In the data rows, zero lies at 4.5, halfway between 4 and 5.
Here are some rows, each followed by its group. Groups can overlap.
[6 6 6 7 6 3 7 4 4 3 4 3 5 3 3 3 4 3 5 4 5 3 5 4 5 5 4 5 6 5 5 6 7 6 6 4 6] 1
[6 5 4 5 4 5 5 5 3 4 7 3 3 4 4 4 6 4 5 6 2 3 6 5 6 4 5 4 5 4 3 6 5 5 4 6 5] 2
[6 5 4 4 4 6 4 6 4 4 6 5 1 3 4 4 7 3 5 4 4 3 6 4 7 6 3 2 4 1 3 4 4 4 6 7 2] 3
[4 6 6 6 5 4 6 3 2 3 5 2 6 3 1 7 4 4 3 6 4 3 6 2 5 3 5 5 8 4 5 7 3 7 6 3 8] 4
[4 4 0 3 4 4 3 7 4 6 3 5 4 5 6 3 4 7 6 7 4 7 2 5 3 4 5 3 4 5 5 4 5 6 3 4 3] 5
[2 6 5 6 6 4 4 2 6 3 3 5 6 3 5 4 4 3 6 4 7 6 5 3 4 6 2 3 5 4 6 5 4 3 5 2 5] 6
[4 1 6 2 5 7 2 5 6 7 3 8 5 7 7 8 2 7 2 3 5 6 3 8 3 5 5 6 4 6 5 2 3 4 4 3 5] 7
[4 3 4 3 4 3 6 5 4 7 2 6 5 6 6 6 3 7 4 3 6 6 2 6 3 4 6 7 3 5 5 3 5 5 4 5 5] 8
[5 3 4 3 4 3 5 5 4 7 3 5 4 6 5 5 3 7 4 3 6 5 2 6 3 4 6 7 4 6 4 2 4 4 4 4 5] 8
[5 2 4 2 4 4 5 4 5 6 4 6 4 7 6 6 2 7 4 4 8 5 2 5 3 4 5 7 4 6 5 3 5 4 3 4 5] 8
[7 6 2 5 3 6 4 5 5 3 7 4 3 3 5 2 8 3 6 5 2 3 6 5 7 5 5 2 3 3 3 4 7 3 5 8 2] 9
[5 1 5 2 5 5 2 4 5 7 4 7 5 7 6 6 2 7 3 3 6 6 3 7 3 4 6 6 2 6 5 1 3 4 4 4 4] 7
[3 1 6 1 5 5 3 4 5 7 3 6 5 7 7 8 3 7 1 3 6 5 3 7 4 5 6 6 4 6 5 2 3 3 3 4 5] 7
[2 7 6 7 6 5 5 2 7 3 3 5 6 3 4 4 3 3 6 2 6 6 5 3 3 5 2 3 5 4 5 5 4 4 4 3 5] 6
[6 4 4 5 3 4 4 5 5 4 7 4 3 4 4 5 6 4 5 5 3 3 5 5 6 4 6 4 6 3 4 6 5 4 5 7 4] 2
[7 5 5 5 4 6 4 6 6 4 7 5 1 3 5 4 8 3 6 5 4 3 6 3 7 6 4 2 4 2 3 3 5 2 5 7 2] 3
[4 4 1 3 4 3 4 8 4 6 3 5 4 6 5 4 4 7 6 7 5 7 2 5 2 4 4 3 5 6 4 3 4 5 2 4 3] 5
[4 5 6 6 5 3 6 3 2 2 5 2 6 3 2 6 3 4 2 6 3 3 6 2 5 4 5 4 7 3 6 8 3 6 6 3 8] 4
[6 4 5 4 4 6 5 5 4 4 7 4 4 4 4 4 6 4 5 4 2 3 6 5 6 5 5 5 5 4 3 5 5 5 5 7 4] 2
[4 3 5 3 4 4 5 6 5 7 3 6 4 7 6 4 3 7 3 4 6 6 2 5 3 3 6 7 4 5 3 3 4 5 3 4 5] 8
[7 5 5 5 4 6 4 6 6 4 7 5 2 3 5 4 7 3 5 5 4 3 5 4 7 6 4 3 4 1 3 5 5 3 5 7 2] 3
[4 6 6 7 5 4 6 3 2 2 6 1 7 4 1 7 3 4 3 6 3 3 6 2 4 4 4 5 8 4 6 8 3 8 7 3 8] 4
[4 5 1 3 5 3 4 6 3 7 3 5 4 6 5 3 3 7 6 6 4 7 3 5 2 4 5 4 4 6 4 3 5 6 3 4 3] 5
[4 6 5 6 4 5 6 3 2 3 6 1 7 3 1 7 4 4 3 6 3 3 6 3 5 4 5 4 8 4 5 8 3 6 7 3 8] 4
[1 6 6 7 5 4 4 2 6 3 3 5 7 4 4 3 3 3 6 2 6 6 5 2 4 6 2 3 4 4 5 5 4 3 5 2 4] 6
[3 5 6 6 4 4 6 3 2 3 5 1 7 3 2 6 3 3 2 6 3 3 7 3 4 3 5 4 7 4 4 8 3 6 7 3 8] 4
[4 5 6 6 5 4 6 3 2 2 5 1 7 3 2 7 4 4 2 7 4 3 7 3 5 4 4 4 7 4 5 6 4 6 6 3 8] 4
[3 6 6 6 4 4 6 3 3 3 6 1 6 3 2 7 3 4 2 6 4 3 7 2 5 4 4 5 7 4 4 7 3 6 7 3 8] 4
[5 3 4 3 4 4 5 6 4 6 3 6 5 7 6 6 3 7 4 3 7 6 2 5 3 4 5 8 3 6 5 3 5 5 3 4 5] 8
[1 7 6 7 6 4 4 2 6 3 4 5 7 2 4 3 4 3 7 3 7 6 5 3 4 5 1 3 4 4 6 5 4 4 5 2 4] 6
[7 5 5 5 4 5 5 5 4 4 6 3 2 3 5 4 6 4 5 5 3 3 6 5 6 4 5 4 5 3 3 5 5 5 5 6 4] 2
[5 6 5 7 5 4 6 3 5 4 3 2 7 3 3 3 5 3 4 3 5 3 5 3 5 5 4 5 5 5 5 7 6 5 6 4 6] 1
[1 6 5 7 5 5 4 2 6 3 2 5 7 3 4 3 4 3 6 3 6 6 5 3 4 5 1 2 5 4 6 5 3 4 4 2 5] 6
[6 5 4 5 3 6 4 6 6 4 7 5 2 5 5 5 6 3 5 4 4 3 6 4 7 5 4 3 4 1 3 5 5 3 4 7 2] 3
[4 4 1 3 4 3 4 7 4 6 3 5 4 5 7 4 5 7 6 7 4 7 3 6 2 4 5 3 3 7 4 4 4 5 2 4 3] 5
[6 4 4 5 4 5 4 5 4 3 7 3 3 4 4 4 6 4 4 5 2 3 6 5 6 4 6 5 5 3 3 5 5 5 5 6 4] 2
[5 6 6 6 4 4 6 3 2 2 5 1 6 3 2 6 4 3 3 6 4 3 6 2 5 4 5 4 7 4 5 7 3 6 7 4 8] 4
[4 3 4 3 4 4 6 6 4 7 3 5 5 7 6 5 2 7 3 4 7 5 2 6 3 4 5 8 3 6 4 4 5 6 3 4 4] 8
[3 4 1 3 5 4 4 7 3 6 2 5 4 6 6 3 4 7 6 7 4 7 2 5 2 5 5 3 4 6 4 4 5 6 4 5 3] 5
[4 3 4 3 4 4 6 6 4 6 3 5 4 7 7 4 3 7 4 4 6 5 2 5 3 4 6 7 4 6 5 3 5 5 3 4 5] 8
[6 5 4 5 4 5 5 5 4 4 6 3 4 4 4 5 6 4 5 6 2 2 5 4 6 4 5 4 5 4 4 5 5 4 4 6 4] 2
[6 6 3 5 4 6 4 5 5 4 6 6 2 3 6 4 8 3 5 4 3 2 6 4 8 6 3 2 4 2 3 4 5 3 5 7 2] 3
[4 4 1 3 4 4 4 7 4 5 2 5 4 6 5 3 3 7 6 6 4 7 3 6 2 4 6 3 4 6 3 2 4 6 3 5 3] 5
[3 5 6 6 3 4 6 3 2 3 5 1 6 2 2 7 4 4 2 5 3 4 7 2 5 3 5 5 7 4 5 7 4 6 7 3 7] 4
[5 3 6 2 4 3 5 5 5 7 4 6 4 7 6 5 3 7 4 4 7 5 2 4 3 3 5 7 4 6 4 4 6 5 3 4 5] 8
[4 1 5 2 6 6 2 4 5 8 3 7 5 8 6 7 3 6 2 3 5 6 3 7 3 4 5 7 3 6 5 3 3 4 4 4 5] 7
[4 1 6 2 5 5 3 4 5 7 3 7 4 7 5 8 3 7 2 4 6 6 3 8 3 4 5 7 3 6 5 3 3 3 3 4 5] 7
[7 5 4 4 4 6 4 6 4 6 6 6 2 2 5 5 7 3 6 5 3 3 6 3 7 6 4 3 5 1 3 5 5 3 5 7 2] 3
[4 3 5 2 4 4 5 6 4 6 3 6 5 6 6 5 3 7 4 4 6 5 2 6 3 3 6 7 2 7 5 4 5 5 4 4 5] 8
[5 3 5 3 5 3 5 6 5 7 3 6 3 6 6 5 2 7 4 4 7 6 2 5 3 4 5 8 4 6 5 4 5 5 3 4 5] 8
[3 1 6 2 5 6 2 5 5 7 3 7 5 7 5 7 4 7 2 2 6 6 2 8 3 5 6 7 2 5 6 2 3 4 4 3 4] 7
[6 5 5 4 3 7 4 5 4 5 7 5 1 4 5 5 8 3 6 4 3 3 6 3 8 5 3 3 4 1 2 5 5 3 4 7 3] 3
[4 4 1 3 4 4 4 7 4 6 3 6 4 6 6 4 3 7 6 6 5 7 2 6 2 4 5 3 3 6 5 3 4 6 4 5 3] 5
[3 4 0 3 5 3 4 7 4 6 3 5 4 6 6 3 4 7 6 7 4 8 2 5 2 4 5 4 4 6 5 3 4 6 3 4 3] 5
[7 5 4 5 4 6 4 7 5 4 7 5 2 4 5 4 7 3 5 5 3 2 6 5 7 6 4 2 4 2 2 3 4 3 5 7 2] 3
[1 7 6 7 4 4 4 2 6 3 4 5 7 3 4 4 3 3 6 3 6 7 5 3 4 5 2 3 4 3 6 5 4 4 4 2 4] 6
[4 6 5 6 5 4 6 3 2 3 5 1 5 3 2 6 4 4 2 7 4 4 7 2 5 4 5 4 7 4 5 8 3 7 7 3 8] 4
[7 5 2 5 3 6 4 5 6 3 8 4 3 3 5 3 8 2 6 5 1 3 6 5 8 5 5 4 4 3 3 4 6 4 4 8 2] 9
[5 5 5 5 3 5 4 6 4 4 7 4 3 4 4 4 7 4 4 5 3 2 5 4 6 4 4 4 5 4 4 5 5 5 5 6 4] 2
[7 6 3 5 4 5 5 6 5 3 8 4 2 4 5 2 7 2 6 3 2 3 6 5 7 5 5 4 4 3 3 3 6 4 5 8 2] 9
[6 5 4 5 4 5 3 5 4 4 6 3 3 5 5 5 6 4 4 4 2 3 6 4 6 4 4 5 4 4 4 5 5 5 5 6 4] 2
[4 3 5 3 4 3 5 6 4 6 4 6 4 7 6 5 2 7 3 3 7 6 2 5 3 4 5 7 4 7 5 3 5 4 4 4 4] 8
[5 3 4 3 4 4 6 6 5 6 3 6 4 7 5 5 3 7 4 4 7 6 2 5 3 2 6 8 4 6 4 3 5 5 4 4 5] 8
[5 3 4 2 4 4 4 5 5 7 3 6 4 7 7 6 3 7 4 3 6 6 2 5 2 3 5 7 2 5 5 3 5 4 3 4 5] 8
[4 3 5 3 4 3 5 5 5 6 3 6 5 7 6 5 3 7 4 4 6 5 2 5 3 4 6 7 5 5 5 2 5 5 4 4 5] 8
[4 4 1 3 5 3 4 7 5 6 3 5 4 6 7 4 4 7 7 8 4 7 2 5 2 3 5 3 4 6 5 3 4 5 4 4 3] 5
[4 3 4 3 4 4 6 5 4 7 3 6 3 7 6 5 3 7 3 4 6 5 2 6 3 4 6 7 3 5 5 3 5 5 4 4 5] 8
[5 3 5 2 4 3 5 6 5 7 3 6 4 6 6 5 3 7 4 4 6 6 2 6 3 3 6 8 3 6 5 3 5 6 4 4 5] 8
[3 5 6 6 4 4 7 2 3 3 5 1 7 4 2 6 5 4 3 6 4 4 6 2 4 4 5 5 7 4 5 6 4 7 7 3 8] 4
[4 2 5 3 5 4 5 5 4 7 4 6 4 7 6 5 3 7 4 4 6 5 2 5 3 4 6 7 4 7 4 4 6 5 4 4 5] 8
[5 6 7 7 6 3 6 4 4 3 3 3 7 3 3 4 5 3 4 3 5 3 6 3 5 5 4 5 6 5 5 7 6 6 5 4 6] 1
[6 6 3 5 3 4 3 5 6 3 7 4 2 4 5 2 8 3 7 4 2 2 6 5 6 5 5 4 3 4 3 4 6 3 3 8 2] 9
[4 3 4 3 4 4 5 5 5 7 3 6 5 7 6 5 3 7 4 4 7 6 2 5 3 4 5 8 3 6 5 3 6 5 3 4 4] 8
[2 7 6 7 5 4 4 2 6 4 3 4 6 4 4 3 3 3 6 2 6 6 5 3 4 5 2 4 5 4 5 4 3 3 5 3 5] 6
[3 3 1 3 6 4 4 8 3 6 3 5 4 5 6 4 3 7 6 7 4 7 2 6 2 4 5 3 4 6 4 3 4 6 3 5 3] 5
[6 4 4 5 4 4 5 5 4 4 7 3 3 5 4 4 6 4 4 5 3 3 6 5 6 4 5 5 3 4 4 4 5 5 5 6 4] 2
[4 5 5 6 5 3 6 3 3 3 5 2 6 2 2 6 4 3 2 6 3 4 6 3 5 4 5 4 6 4 5 7 2 6 8 3 8] 4
[3 7 5 6 5 4 4 3 6 3 4 5 8 3 4 3 3 3 6 3 6 6 5 3 4 5 3 3 6 5 6 5 4 4 5 2 4] 6
[4 6 6 6 5 4 6 3 4 3 4 3 7 4 3 4 5 3 4 4 6 3 5 4 5 5 5 5 6 4 6 7 6 5 6 4 5] 1
[5 1 6 2 6 6 3 5 5 7 4 7 5 8 6 9 4 7 2 3 6 5 2 8 3 4 6 6 4 7 4 3 3 5 4 4 5] 7
[1 7 6 6 5 4 3 2 7 3 3 5 6 4 4 3 2 3 6 3 7 5 5 3 4 4 3 3 5 4 6 5 4 2 4 2 5] 6
[7 6 2 5 4 5 4 5 5 2 8 5 2 3 5 2 8 3 7 4 1 3 6 5 7 6 5 3 2 3 3 4 6 3 3 8 2] 9
[3 5 6 6 5 3 6 2 3 2 5 1 6 3 2 8 6 4 2 6 3 4 6 2 4 3 4 5 6 4 6 7 3 7 7 2 8] 4
[7 5 3 5 4 6 4 7 5 5 7 6 1 3 5 4 7 3 5 5 3 3 6 3 7 5 3 2 4 2 3 5 4 2 5 7 2] 3
[7 6 3 5 4 6 4 6 6 3 7 5 2 4 4 3 7 3 7 4 2 2 6 6 6 4 4 3 2 3 3 3 6 4 3 8 2] 9
[6 6 2 5 3 6 5 5 6 4 8 4 2 4 4 2 7 2 7 4 1 2 6 5 7 5 4 3 4 4 3 4 6 4 4 8 2] 9
[6 6 7 7 6 3 6 3 5 3 4 3 5 2 2 4 4 3 3 4 4 4 5 3 6 4 4 4 8 5 6 5 6 4 6 4 6] 1
[5 1 6 2 5 6 3 4 5 7 3 7 5 7 6 7 3 7 2 3 6 6 2 7 3 4 5 7 3 6 5 2 3 4 4 4 5] 7
[4 6 6 6 5 3 7 4 4 3 4 3 6 2 3 3 5 3 3 3 6 4 6 4 5 4 5 5 6 4 5 6 6 5 7 4 6] 1
[5 1 6 2 5 6 3 5 5 7 4 6 5 7 6 7 3 7 2 3 6 6 3 8 3 4 6 7 3 6 6 2 3 3 4 3 5] 7
Which 3 groups are nearest to each row below, nearest first, going by the distance to the centre of the group?
[4 6 6 7 5 4 6 4 5 3 4 4 6 3 2 4 5 3 5 4 5 4 5 3 6 5 4 5 6 5 5 7 6 6 5 4 6] ~ 1 4 6
[6 6 6 7 6 3 6 3 4 4 4 3 6 3 3 3 5 3 4 3 6 3 5 3 5 4 4 4 6 5 5 7 6 5 6 4 6] ~ 1 4 6
[3 4 1 3 5 3 4 7 3 6 3 5 4 6 6 4 4 7 5 8 4 7 3 5 2 4 5 3 3 6 5 3 4 6 4 4 3] ~ 5 8 7
[5 6 6 6 5 4 7 4 4 3 3 3 5 2 3 3 4 3 4 4 5 4 6 4 5 4 4 4 6 4 5 6 7 5 5 4 6] ~ 1 4 2
[6 5 3 5 4 5 4 5 4 4 7 3 4 4 4 5 5 4 4 5 2 3 5 5 6 4 5 4 4 3 4 5 4 4 5 7 4] ~ 2 3 9
Which 2 groups are nearest to each row below, nearest first, going by the average distance to the group's rows?
[5 6 6 7 5 3 6 3 3 4 4 3 7 2 2 3 5 3 5 4 6 4 5 3 5 5 4 6 5 5 5 6 6 5 6 4 6] ~ 1 4
[4 3 4 3 4 4 6 5 5 7 3 6 4 5 6 4 3 7 4 4 6 6 2 6 3 3 6 7 4 6 5 5 5 5 3 5 5] ~ 8 5
[5 3 4 3 4 3 5 6 4 6 4 5 5 6 6 6 3 7 4 4 6 6 2 5 2 3 6 7 3 6 4 3 6 4 3 4 5] ~ 8 7
[5 3 4 2 5 3 5 5 5 6 4 6 5 7 6 4 4 7 4 4 6 6 2 5 3 3 6 7 3 7 5 3 5 6 4 4 5] ~ 8 7
[8 6 5 5 4 6 4 6 6 5 6 5 2 4 5 5 8 3 4 5 3 3 6 4 8 6 4 3 3 2 3 5 4 4 4 7 3] ~ 3 2
[4 6 6 6 5 3 6 3 5 3 4 3 5 3 4 3 5 3 5 3 5 3 5 4 5 4 4 5 5 5 5 7 6 5 6 4 6] ~ 1 6
[7 6 4 5 3 6 3 6 5 5 6 5 1 3 5 5 7 3 5 5 4 3 6 3 7 6 3 3 5 2 2 5 5 2 4 7 2] ~ 3 9
[6 4 3 5 4 6 4 6 5 5 7 5 2 4 6 5 8 3 5 5 3 2 6 3 7 6 3 4 4 2 3 4 5 3 6 7 3] ~ 3 2
Which 3 other groups have their centres nearest to the centre of group 6, nearest first?
1 4 2
Which 2 groups are nearest to each row below, nearest first, going by the distance to the centre of the group?
[6 4 4 5 3 6 4 4 4 4 7 3 4 4 4 5 6 4 4 5 3 3 6 4 7 4 5 4 4 5 4 5 5 5 5 6 4] ~ 2 3
[6 5 4 5 4 5 5 5 4 3 6 4 4 4 4 4 6 4 4 5 2 3 6 5 6 5 4 4 4 4 4 5 5 6 5 7 4] ~ 2 9
[6 4 4 5 3 5 5 5 4 3 7 3 3 5 5 5 6 4 4 5 3 2 6 5 6 4 6 5 4 4 3 5 5 4 5 7 4] ~ 2 9
[6 4 4 5 4 5 5 4 4 4 7 4 4 4 4 4 6 4 4 5 2 3 6 5 6 5 6 4 4 3 3 5 5 6 4 6 4] ~ 2 9
Which 3 groups are nearest to each row below, nearest first, going by the average distance to the group's rows?
[1 7 6 6 5 5 4 2 6 3 3 5 6 4 3 3 4 3 6 3 6 6 5 2 4 6 2 3 5 3 6 5 4 3 5 2 5] ~ 6 1 4
[0 7 6 6 6 4 5 2 6 2 3 5 6 3 3 3 4 3 7 3 7 6 5 2 4 4 2 4 5 4 6 4 4 2 5 3 5] ~ 6 1 4
[1 7 5 6 6 4 4 2 6 3 4 6 7 3 4 3 3 3 6 3 6 7 6 3 4 5 1 3 4 4 6 5 3 2 4 2 5] ~ 6 1 4
[7 6 4 5 3 5 5 6 5 5 7 5 2 4 5 5 7 3 4 6 4 2 6 4 7 6 3 3 4 1 2 4 5 3 5 7 2] ~ 3 2 9
[6 5 4 5 4 7 4 6 5 4 6 4 1 4 5 4 8 3 6 6 4 2 6 4 7 5 3 2 6 1 3 5 5 3 4 7 3] ~ 3 2 9
[3 4 1 3 5 3 4 7 4 6 3 5 3 6 7 4 4 7 7 8 4 7 2 5 2 4 5 3 4 7 4 3 4 5 3 4 3] ~ 5 8 7
[6 4 4 5 4 6 4 5 4 4 6 4 4 4 4 5 6 4 4 5 2 4 5 5 6 5 5 5 4 4 4 5 5 5 4 6 5] ~ 2 3 9
[4 3 1 3 5 3 3 7 3 5 2 5 5 5 6 4 3 7 7 7 4 7 3 5 2 4 5 3 5 6 5 3 4 6 3 4 2] ~ 5 8 7
[2 7 6 7 5 4 4 2 6 3 4 5 6 4 5 3 4 3 7 3 7 6 5 3 4 4 2 2 4 4 6 6 3 3 4 2 5] ~ 6 1 2
[4 4 1 3 5 3 4 7 3 6 3 5 4 6 5 3 3 7 6 6 4 7 3 5 1 4 4 3 5 7 5 3 5 5 2 5 3] ~ 5 8 7
Which 3 other groups have their centres nearest to the centre of group 2, nearest first?
3 9 1
Which 3 other groups have their centres nearest to the centre of group 7, nearest first?
8 5 2
Which 3 groups are nearest to each row below, nearest first, going by the distance to the group's nearest row?
[3 7 6 6 6 5 5 2 7 2 3 5 7 4 4 2 3 3 6 2 7 6 5 2 4 6 2 2 4 4 6 5 3 3 4 2 5] ~ 6 1 4
[2 7 6 6 5 5 4 2 7 4 4 5 7 3 4 3 4 3 7 4 7 6 5 3 5 5 1 3 5 3 6 5 4 4 4 3 4] ~ 6 1 2
[2 4 1 3 4 3 4 6 4 6 3 5 3 6 6 2 4 7 7 7 4 7 2 4 2 4 5 3 5 7 4 3 4 7 3 4 3] ~ 5 8 7
[5 5 4 5 4 7 3 6 5 5 6 5 2 4 5 5 8 3 5 5 4 3 6 4 7 5 3 2 3 1 3 4 5 3 5 7 3] ~ 3 2 9
[4 6 7 7 5 4 6 4 4 3 4 3 5 2 2 3 5 3 3 4 5 4 5 3 5 5 5 4 6 5 5 7 7 5 6 4 6] ~ 1 4 6
[3 5 6 6 4 3 6 2 2 3 4 1 7 2 1 6 3 3 2 6 4 4 7 2 4 3 5 5 7 4 5 6 3 6 8 3 8] ~ 4 1 6
Group 2 spreads out most along one direction. Which 3 other groups' directions of most spread are closest to that one, closest first?
4 7 9
